rotation steps, each row followed by its count of steps:
The counts run from 0 to 1173.
[164 132 144 145 160 113 135 123 110 110 109 115 128 130 124 177 115 119
 203 116 161  67 106 143 144 106 145 158 108 146 144 134 140 110  89 155
 160  71 110 139 177 121 103 119 135  98 141 140 131 171 126  97 123  87
 166 195  99 168 137 155 137 137 173 170 124 137 141 103 135 143  99 122
 163 140 118 137 172 122 122 114 126 120 159]
56
[109  92 138 122 163 123 153  88 140  72 105 102 141 109  91 170 130 130
 155 100 156 135  85  59 149  71 107  95 108 102 101 165 110 112 135 124
 123 134 167 157 123  91 100 111 115 126 135 110 117 105 143 155 150  97
 108 149 107 107 115  74 141 109 130 188 137 143 107 113 105 153 110 121
  97 164 143 107 147 149 142 157 125 114 160]
956
[121 141 113 111 173  83 162 129 113 138  48 114 121  86 105 134 141 136
 172 115  98 109 148 104 145 122 131 144 142 143 101 119 118 129 109 154
 172 133 131 127 129 138  99  79 133 148 121 113 139  78 119 163  92  83
 184 136  99 184 135 112 116 114 145 106  91 137  89 111 152 168 145 121
  91 166 119 140 130 153 166 121 139 115 164]
791
[147 144 134 165  70 127 136  93 119 125 127 139 166 152 115 123 103 127
 174 122 147 104 110 109 128 122 159 164 131 138  81 128  98 117 127 137
 103 102 155 170 168 129 117  92 168 106  96  91  96 137 148 141 136 112
 120 123  86 142 125  95 135  97 104 158 177 154 187 148  78 151 119 141
 141 156 107 166 173 154 116 153 145 168 122]
114
[147 157 103 124 136 134 160 127 141 135 105  88 149 124 147 103  88 112
 138 133 128 162 120 133 123 123 170 153 158 123  59 138 134 120 117 132
 136 134 135 166 138  66 124 120 118 110 102 114 111  81 132 198 154  84
 152 131  97 154  99  99 132 109 153 131 139 164 124 139 147 111 116  93
 106 172 135 132 188 170 123 171 147 169 146]
127
[137 113 144 144 137 158 149  85 146 116 124  86 171 122 140 138 109 124
 141  75 145 106 116  82 150  69 125 112 114 128 114 192 135 123 142 133
 103 101 142 148 133  78 139 115  93  85 143 145 105 138 135 139 145 118
 105 134 122  91 115 105 128 132 146 207 141 182 175 124 102 119 126 137
 128 131  81  85 129 141 120 167 143 114 176]
515
[126 143 123 129 147 140 147  84 159 127  55  85 150 107 145 132 123 115
 105  68 130  90 118 126 163  51 163 112  92 134 133 170 170 138 138 164
 104 101 126 136 127 122 141 110 102  81 136 161 150 110 131 152 119 129
 148 117 111 113 159 127 155 145 130 183 146 165 181 120 115  86 154 108
 132 112 124  76 134 156 131 161 148 102 144]
73
[145 125 133 107 145 121 121 108 110  91 106 123 145 106  96 149 101 151
 158  96 164  58 120 129 131  98 116  98 104 146 123 149 105 113  93 173
 124  81 156 130 159 139  91  96 141 147  88 111 114 160 111 120 135  89
 154 179 108 170  93  97 135 139 159 149  91 110 119 154 121 174 103 124
 145 168 137 140 116  78 153 133 150 145 171]
1042
[133 124 131 123 146 136 121  87  89  97 167 104 160 116 193 177 117 139
 138 109 160 136 107 134 122 106 150 101 163 105  75 150 120  99 137  78
 160 106 107 134 175  86  66 136 141 122 125 141 116  99 155 161 173 103
 170 144 114 110  94 109 164 142 147 139 132 168 155 126 154 104 113 130
 127 135 131 128 192 141 137 153 130 110 142]
763
[157 121 154 121 177 150 124  90 103 103 123  90 156 104 158 178 132 127
 129  82 164  83 115 127 130  75 152  79 115 125 120 168 139 107 129 135
 130  88 113 129 171 106  87 161 131 107 137 153 123 143 137 130 154 108
 163 156 104 115 103  92 153 161 164 181 126 142 164 137 155 102 103 117
 137 130 141  82 139  84 128 147 130 105 161]
1142
[145 110 100 143 130 148 165 114 106 123 128 148 138 115 161  99 102 126
 166 110 159  72 114 148  92 105 143  99 150  85  78 168 160 112 168 189
 136 136 125 160 152 133 127  89 123 129 115 159 139 106 137 154  91 152
 184 144 101 135 138 128 177 124 126 140  96 187 134 146 128 125 140 111
  94 161 130 159 134 138 156 146 165 166 108]
626
[102 160 115 133 103 141 152  93 138  88 131 130 134 132 116 153  94 130
 130 101 182 106  98 168 146  75 149 132  89 109 101 164 152  97 109 152
  88  95 154 135 147 109 141  73 139  81  90 139 129 134 140 145 126 116
 147 160 124 124 152 144 169 140 132 162 132 143 157 132  85  93 121 106
 170 131 122 157 178 139 131 136 173 158  96]
1062
[106 163 120 131 135  93 162  97 143 127  70 118 139 130 117 163 129 117
 153 108 131 118 109 151 166  87 169 181 105 136 124 114 143 116  94 135
 143 100 127 130 132 127 130  78 132  88 128 140 155 115 135 148 101  85
 163 141 107 143 183 166 145 117 124 139 153 151 154  75 120 107 148 120
 145 118 109 138 191 207 133 114 148 114 101]
997
[168 161 126 112 155 149 142 136 135 151  95  86 141 116 157 107 104 107
 128  90 139  79 145 178 115 112 177 143 135 128 101 155 174 125 108 177
 143 109 113 131 169 109 114 114 106  96 119 145 136 105 116 155 131 117
 177 150 103 172 122 136 151 161 171 137  89 160 147 140 157  73 128  89
 125 153 124 105 153 107 133 167 158 154 155]
62
[114 162 143 132 154  96 140  98 108 116  81 124 124 126 111 191 147 124
 167 112 162 104  91 147 168  88 187 160 110 141 126 110 138  97  94 116
 145  77 126 129 167 130 110 103 156  72 128 138 157 129 148 132 112  92
 172 143 101 138 177 152 154 131 110 142 156 125 161  84 116  99 134 121
 155 116 124 145 197 175 116 105 144 109  99]
999
[ 94 114 144  94 149 120 114  75 123  79 147 125 116 126 118 175 139 131
 149 108 185 127 101  79 139  86 117  92 121  81  91 146 131  88 144  73
 125 135 157 131 158  93  76  79 127 104 130 120 110 117 175 147 142 124
 111 127 112 109 119 103 160 143 117 156 101 128 127 128  82 118 124 137
  97 142 120 132 173 112 148 179 147 116 145]
642
[152 147 151 110 153 118 120 119 142 138 122 126 149 158 114 160 166 124
 202 121 151  88 112 124 118  99 149 146 104 136 128 105 144  95 109 107
 154 114 126 103 186 152  82  93 121  92 152 137  74 154 156 116  68  99
 132 149 106 174 138 142 157 136 151 151  81 136  91 104 103 139 134 116
 127 140  92 151 165 105 146 160 154 117 175]
805
[103 119 146 100 140 131 113  77 121 102 156 129 122 124 121 160 135 126
 156 103 191 131  99  79 133  92 120  96 134  82  74 134 128  90 154  71
 125 130 157 134 162  95  73  92 129  93 122 119 103 117 180 159 142 141
 104 112 108 110 116 100 161 141 112 153  98 133 132 136  73 111 131 142
  98 150 120 132 159 109 138 179 149 127 153]
643
[134 125 116 113 202 107 161 138 103 138  70 113  75  87 124 153 142 109
 191 120 155 100 122 135 140 113 166 141 153 105 101 123 173 103 128 156
 183 133 110 135 162 115 111 105 129 103 146 148 177 104 145 148 104 120
 193 140 101 161 147 151 144 136 150 124  73 143 106  85 159 107 135 115
  88 159 151 128 161 148 137 124 140 127 128]
1009
[176 121 148 121 152 159 138 137 126 148 138 100 129 128 137 102 109 107
 177 104 165  79 127 120 100 132 150 138 149 111 102 159 161 113 139 168
 135 126 123 145 193  96 105 111 111  80 142 133 106 138 144 137 131 143
 135 146  93 146 103 110 142 159 160 176  79 154 146 150 116  97 111 110
 117 159 107 115 139  83 128 189 150 170 185]
504
[145 152 128 156 110 118 168  99 125 149 108 104 200 141 167 136 139 127
 164 106  96 143 115 138 138 103 172 167 148 148  97 126 119 124 125 106
 148 107 109 122 145 130 129 114 131 102 131 139  92 100 140 166  94  84
 171 113 124 132 142 130 149  96 134 133 148 208 142  87 152 143 153 124
 123 118  80 149 176 201 139 133 141 109 137]
993
[144 146 145 114 100 127 137  74 140 119 132 121 189 138 128 117 125 142
 110  66 122  81 124  92 114 118 133 116 118 139  92 143  97 122 134 141
  93 108 165 125 169 138  83  79 152 115  99  77  83 115 146 155 133 119
 114 141  91 134  97  69 143 125 123 145 144 146 171 171  85 142 128 138
 129 143  89 136 130  99 153 169 145 154 159]
418
[131 137 115 125 175 107 133 110 149  94  57  98 126 111 103 187 128 106
 162 125 118 134 129  82 147  89 140 141  97 127 106 130 131 122 111 114
 163 118 133 163 127 105  79 118 101 127 146 116 132 101 140 153 137  61
 133 150  92 166 139 108 128 121 150 167 142 118 117  93 120 147 122 106
 106 154 138 109 172 173 136 161 115  90 168]
575
[116 142 142  94 177  77 144  85 124 116  51 115 121  87 101 171 143 143
 135  65 111  80 143  88 161 115 134 143 112 153 133 125 121 128 101 156
 155 117 131 112 153 139  80  61 143 132 122 102 161 106 136 137 115  95
 175 161  97 157 152 124 125 141 127 114 117 109 135 101 115 136 144 125
 129 133 110 117 151 125 166 120 135  99 148]
477
[114 119 147 173 111 145 160  93  97 145 142 115 135  88 126 125  86 135
 179 105 171 137 114 106 173  86 117 119 153 129  95 182 119 120 137 128
 112  76 138 156 139  81 169  95 124  91 101 138 121 152 137 148 157 117
 124 109 130  82 100 111 114 115 124 173 115 191 176 128  99 157 129 166
 136 155 102 126 129 168  93 127 155 137 172]
211
[127 138 128 138 114 166 135  73 154 112 103  96 170 110 134 128  88 119
  98  79 155 113 128 115 152  63 131 108  88 121 109 187 143 116 137 143
  82  89 156 147 133  97 136 102  99  88 107 138 117 128 126 152 149 122
 112 118 115 105 115 118 137 138 142 189 140 162 185 146  78 101 132 127
 144 135 109  92 140 133 128 188 155 121 162]
517
[148 128 132 136 144 111 118 116 109 106 141 123 107 126 125 160 108 114
 199 141 161 110 128 102 120 132 138 171 160 101  91 125 126  99 109 111
 171 117 123 158 191  84  63  93 130 103 144 114 128 126 169 123 154 106
 135 168  82 145 125 134 129 141 142 144 129 130 160 111  92 117  98 138
 120 153 108 157 193 133 118 155 121 129 155]
882
[126 127 155 107 116 127 135  77 108 127 156 129 179 138 136 118 154 150
 135  85 140 107 106 102 110 112 141  93 143 119  73 131 100 107 145 101
 110 119 152 113 176 153  74  99 153 125 102 105  68 113 156 158 117 132
 121 116 111 129  92  71 164 121 113 123 106 153 131 159 114 146 149 134
 102 158 103 146 137  91 165 161 156 156 155]
102
[109 128 135 152 115 136 132 111  79 134 165 137 141 106 131 132 107 130
 205 144 171 157 112 112 154 102 115 104 159 117  76 136 114  99 124  76
 141  96 144 143 153 108 125  95 130 117  99 128  74 149 147 152 134 103
 124  97 141 119  90 122 127 105 136 146  70 181 107 137  96 184 119 155
 120 165 103 159 140 142 126 144 157 139 177]
969
[124 154  97 108 100 111 137  95 129 102 120 148 182 149 149 130 122 133
 127 110 119 116 113 136  96 110 150 119 123 107  52 120 116 106 132 118
 133 143 151 123 151 154  74  75 131 128  97 110  95  68 155 179  95 107
 166 132 104 151 131 124 177 113 113 105 126 158 119 149 102 137 157 114
 106 148 105 175 166 145 180 172 166 141 113]
865
[126 110 126 132 122 108 160  70 108 106  92 130 158  80 134 122 104 144
 128  56 109  67 140  79 133 101 105  96 132 125  92 178  95 133 153 184
 121 124 142 144 133 126 101  68 136 150 116 112 156  98 126 150 140 131
 154 150 102 118 117  88 131 119 125 139 133 166 175 151 103 168 137 145
 114 150 105 128 110 137 168 135 145 134 148]
94
[ 99 134 116 145 112 143 160 107  87 155 127 121 129  71 151  94  83 130
 145  99 159 126 129 146 161  91 116 102 151 123  79 181 147 110 137 142
 113 102 143 147 135  99 178  77 113 108  83 153 121 126 131 169 129 128
 167  90 142  95 107 133 136 131 131 127  75 199 142 143 109 139 158 145
 127 158 112 141 120 151 125 136 180 157 149]
528
[111 128 134 168 107 139 148  95 103 142 121 111 131  79 141 118  72 126
 159  97 160 118 126 112 172  90 121 121 152 133  87 183 114 126 132 137
 105  80 141 161 137  81 172  94 129  92  88 135 130 145 127 150 166 123
 134 105 119  96  99 109 107 117 124 161 131 189 183 141  97 144 130 166
 138 149 109 124 132 171  96 136 161 146 160]
212
[178 107 154 143 158 146 167 129 126 148 105  86 143 130 124 103 136 111
 182  87 150  98 100  86 110 118 166 133 155 123 103 148 133 126 148 179
 115 131 140 160 179  95 131 132 125  91 138 115 102 129 137 157 127 134
 122 131  80 130 101  63 133 119 126 184 131 155 151 152 141 118 107 115
  88 178 117 108 131 114 119 165 143 173 177]
189
[104 121 132 119 140 113 135  79  66  78 162 130 139  88 151 178  94 151
 146 102 167 109 115 137 148 108 114  88 143 118  89 158  92 104 112 105
 136  86 137 124 153  99  84 106 151 147  81 126 120 127 136 125 183  85
 169 173 129 115  91 108 142 142 156 128 104 154 138 145 133 151 111 146
 156 149 129 144 158 116 150 108 145 129 148]
219
